One turning vector, and how many steps it has turned
The counts run from 0 to 425.
 81  78 113  92 114 110  97 100 103 135 125  99 121  63  92 113 142 140 129 134  68 125 104  99 124  89  82  60 112  86 111 121  70  96 106  96  99 101 117  94 114 105 110 136 101 107 111 -> 80
 97 119 143 122  98  87 113  90 107  97 144  79  98 104  99  96 109 134 103  72 127 110  88 109  84 108 116 149 105 107  83  86 104  93  46  94 123 115  85  88 112 118  89  99  73 103  80 -> 395
 63  86 111 115 108  90  91  62  73 123 117  89  99 107  93 120 138  93 149 134 106 114 110 130  88 104  54  96  98  89 100 119 110  73  95 118 106  99  77 100  98  93 126  54  89  84  94 -> 425
 80 107 126  57  97  92 103 128 116 139 107 118  80  81 109 114 119 125  93 103  98 107  97 134 101  94 133  88  80  83 109 103  57  95  83 103 103 104 101 112 100 145  62 108  77  68 109 -> 209
117 115 106 113 111  86  92 124 113 114  72  77  91 110 102  90  56  67  79  75 106  73 103  96  75  85  94 137  76 121  95  93 112 145  94 104  97 106 109 107 113 106  66  67 110  60  75 -> 121
123 132 113 100 104 115 103  90 134  80 132  93 135 106 115  83  86 123 106  82 104 115 108  80  90  92 140 119 103  87  98 125  76  93  71 113 113 136 103  76 146 100  78 113  92  93  97 -> 106
 64  95 130 100  86 101  87 100  92 139 125  97  82 103 107 130 132 108 129 124  85 130 103 152 109 100  78  69  94  81 107 111  83  84 103  95 115  85  80 106  97 132 104  86  88  92 107 -> 422
109  98 115  86  65 119  96  90 112 103 122  99 141  93 150  77 108 106 122 107  89 151 110  89 150 102 109 102  95  89  97  96 117  66  71 113  99  99  99  89 119 126 101  89 103 118 102 -> 238
127  99 101  82  94  85 102 146 123 105  87 109  94  79 102  87 100 144  77 109 103  88  91 112 110  90 105 127 108 103 122 100  80 129  95  93  75 123 128 118 110 143  78 151 100  95 111 -> 387
 82  94 124 150 126  95 101  71  95  96 123  82  99  95  86  99  95  81 133  81  83 100 109  68  95 104  42 115  94 114  90  85 126 136 123 107  97  85 110  84 105  89 123  94 113 114  87 -> 168
 75 101 114 111  84  90  85  67  73  98 113  99 113 110 101 107 132  99 113 118 104 101 116  89 124 110  42  92 128  88 124  95 137 118 101 104  85  87  88  73 106 111 142  60 108 105 108 -> 245
102 131 103 119 118 104 100  68 132  78 139  98 129  97  96  87 106 114 125  85  91 103 110  99  71 108 122 122 100  82  78 129  93  80  85 113 122 132  83  63 130  78  97 115  87  93  98 -> 185
 86 119 114  96  61  97  81  85  74  82 105 110  83 124 130  95 101 101 105  98 108 116 106 102 133 101  67  87 119  89 135  88 104 107  97  94  89  72  90  97  96 162 121  58  85 125 116 -> 323
111 102  98  84  76 113  80 109 130 131  95 118 118  86 123  94 114  96 113 148  53 123 115 154 126 108  88  87  88  75 102 122 106  82 120 101  96 111  81  90 108 120  95 118 113  75 118 -> 338
 80 100 102 104  81  95  92 119  76  95  74 107  74 107 123  76  87  94 125  90  99 118  87  98 117  79  76 103  86 131 112  87  84  67  99  99  90  77 109 145  79 140  93  62 119 129 114 -> 142
121 129 123  88  93  98 119 110 130  90 109 101 126  78 115  78  81 111  64  71  99  98 115  88 104 110 154 122  76  88  89 100 113  97  75 122  91 128  92  86 137 106  80 114  92  88  81 -> 24
105 122 126 112  93  99  96  70 115  84 135 102 111 112 131  81  95 114 121  68 130 116 100  97  88 106 120 152  96 104  86  80 117  77  57 105 110 106  86  89 109 119  95  77  69 104  84 -> 397
 89 123  87  95 116  73  97 103  91 104  62  94 103  74  58  91 115  97  60  84  92  50 109  89  67  94 102  93 113  88 103 149  94 122 110 101  96 117 102  97 112  64 108  84 119  76  92 -> 279
 69 135  79  88 105  65  93  93  84  88  68 119  75  82  70  88 116  91  68  78  86  54 114  97  73  98  97  77 109  78 116 136  85 114 132 101  91  96  97  98  93  89 112  82 102  98 115 -> 277
 65  93 131 121 101  84 109  95  91 119 123  75  88 106  95 106 118 105 132  91 120 122  87 125  81  95 101 132  79 116  77  89 102  64  52 103 123 109  77 113  96 109  83  66  99  95  76 -> 135
 78  95 110 126  96  79  95  96  78 124  78  77  82  65  71  74 116  61  75  77  66  82 107  96 105  98  86  91  82 123  82 104 130 110 122 100 107  76 101 112  96  72 120  68 124 115  78 -> 69
 81 125 103 140 124 110  93  74 123  75 127  88  99 122  98  96  73  93 158  67  77 111 100  85  75  86  87 110  88 107  80 118  69  72 105 108 125 105 101  91 116  99  87  95 103 112  99 -> 268
106 140 123 105  97 117 103  99 128  76 132 100 112 120 125  99  71 122 112  69  99 125 109  80  98  88 129 101 100  84 108 111  48 100  74  97 121 110 109  87 129 142  65 108  89 105 108 -> 108
116  85  96 103 103 116  96 110 117 136  83  78 137  51 105  58 103  68  97 103  53 101 107  77 119  89 102  96  80 116  71 117 112  99 108 103  98 105 128 105 122  69 105 107 129  93  78 -> 73
 78 133 116 101  99  81  83  94  77  96 104  88  83 137  84 122  99 118  97  86 133  84 104  93  84  83  76  97 137  73 141 119  68 140  85  92 103 100  99  91 110 131  91  62  92  84 113 -> 114
 70 106 122  51 112  96 108 105 104 118 110 138  96  83 115 120 128 127 115  92  99 110 106  93 100  93 131  73  91  75 116  98  54  82  83 107  96  97 114 103  99 136  77 110  73  79 114 -> 290
133 104 124 106  72 115  86 123 135 146  98  74 105  80 130  84  76  66  91  94  63 124 108 133 118  95 119 106  72 108  77  96 110  98  99  92 121 100  97 104 121 117  72  88 100  70  77 -> 415
 86 125 102 141 126 109  96  67 123  82 136  85 109 120  94  97  87  99 154  86  78 113  99  86  68  93  87 120  94 103  77 124  77  79  97 106 123 117  90  85 117  84  87  98 112 108 102 -> 267
113 118 128 120  90  84 123 124 105  94  98  75 106  79  65  88  93 125  44  74 110  78 104  87  91 102 132 127  88 104  95 112 101 127  86 113 101 124 104  94 144  81 102 112 103  99  76 -> 21
 76 105 120  68  83  74 100 126 103 134 104 112  79  83  98 117 138 124  82 120 103 103  92 167  99 112 114 101  88  79 103 109  96  78  74 103 100 110  72 107  87 131  83  93  83  66  99 -> 130
111 123  94  98  92  96  96 121 129  87  87 125  76  74  95  73  96 112  84 101  49  87 112 121 107 106  80  89  95  90 112 103  95 121 162  98  85 105 103  98  99 120 111 158 103 113 125 -> 176
111  82 123 117  81 114 109 115 110 132 105  65 130  55 105  67  98  85  89  97  54 128  99  88 141  97 114 101  76 126  70 103 120  94  84 101 111  99 112 104 124  85  93 108 129 111  77 -> 154
 83 113  72 114 102  97  85 116  96  82  61 103  81  97  90  81  87  89 112 103  65  89 100  91  92  76  67  79  90 114 117 134  57  90 145 106  89 102 124 131  99 108 105  95 138 124 121 -> 354
103  95 130  92  78 120 108 108 119 127 115  98 120  61 129  76 102  92 105  89  50 136 108  89 146  99 119  83  71 107  80  94 111  75  95  99 109  90 100  98 120 105  92 122 107 118  95 -> 156
126 103  87 119 107 102  87 117 130  85  86 108  98  86  99  73  75 104 105 111  54  94 105  97 104  91  62 106  93 107 106 106  92 133 159  98  83 109 131 103 115 112  97 147 124 113 115 -> 174
110 114 107 115 101  79 116 119 107  90 108  81 103  75  61  87 114 142  55  93  99  70 103 116  83 105 113 112 121  91 103 131 100 127 107 102  99 135  95  84 130  77 115 138  96 107  93 -> 100
110 118 104 107 118  86 100 111 112 119  75  83  89  86  79  93  75  71  69  64 104  61 108  91  61  89 116 120  84 114  87 113  93 138 101  99 105 115 112 103 120  88  74  80 108  64  76 -> 201
 66 122  80  94  90  84  99 119  89  87  65 120  67  78  78  82 104  86  86  92  64  75 105 108  98  97  83  70  93 102 113 132  78  90 153 108  87  88 102 119  89  96 112 103 119 121 128 -> 356
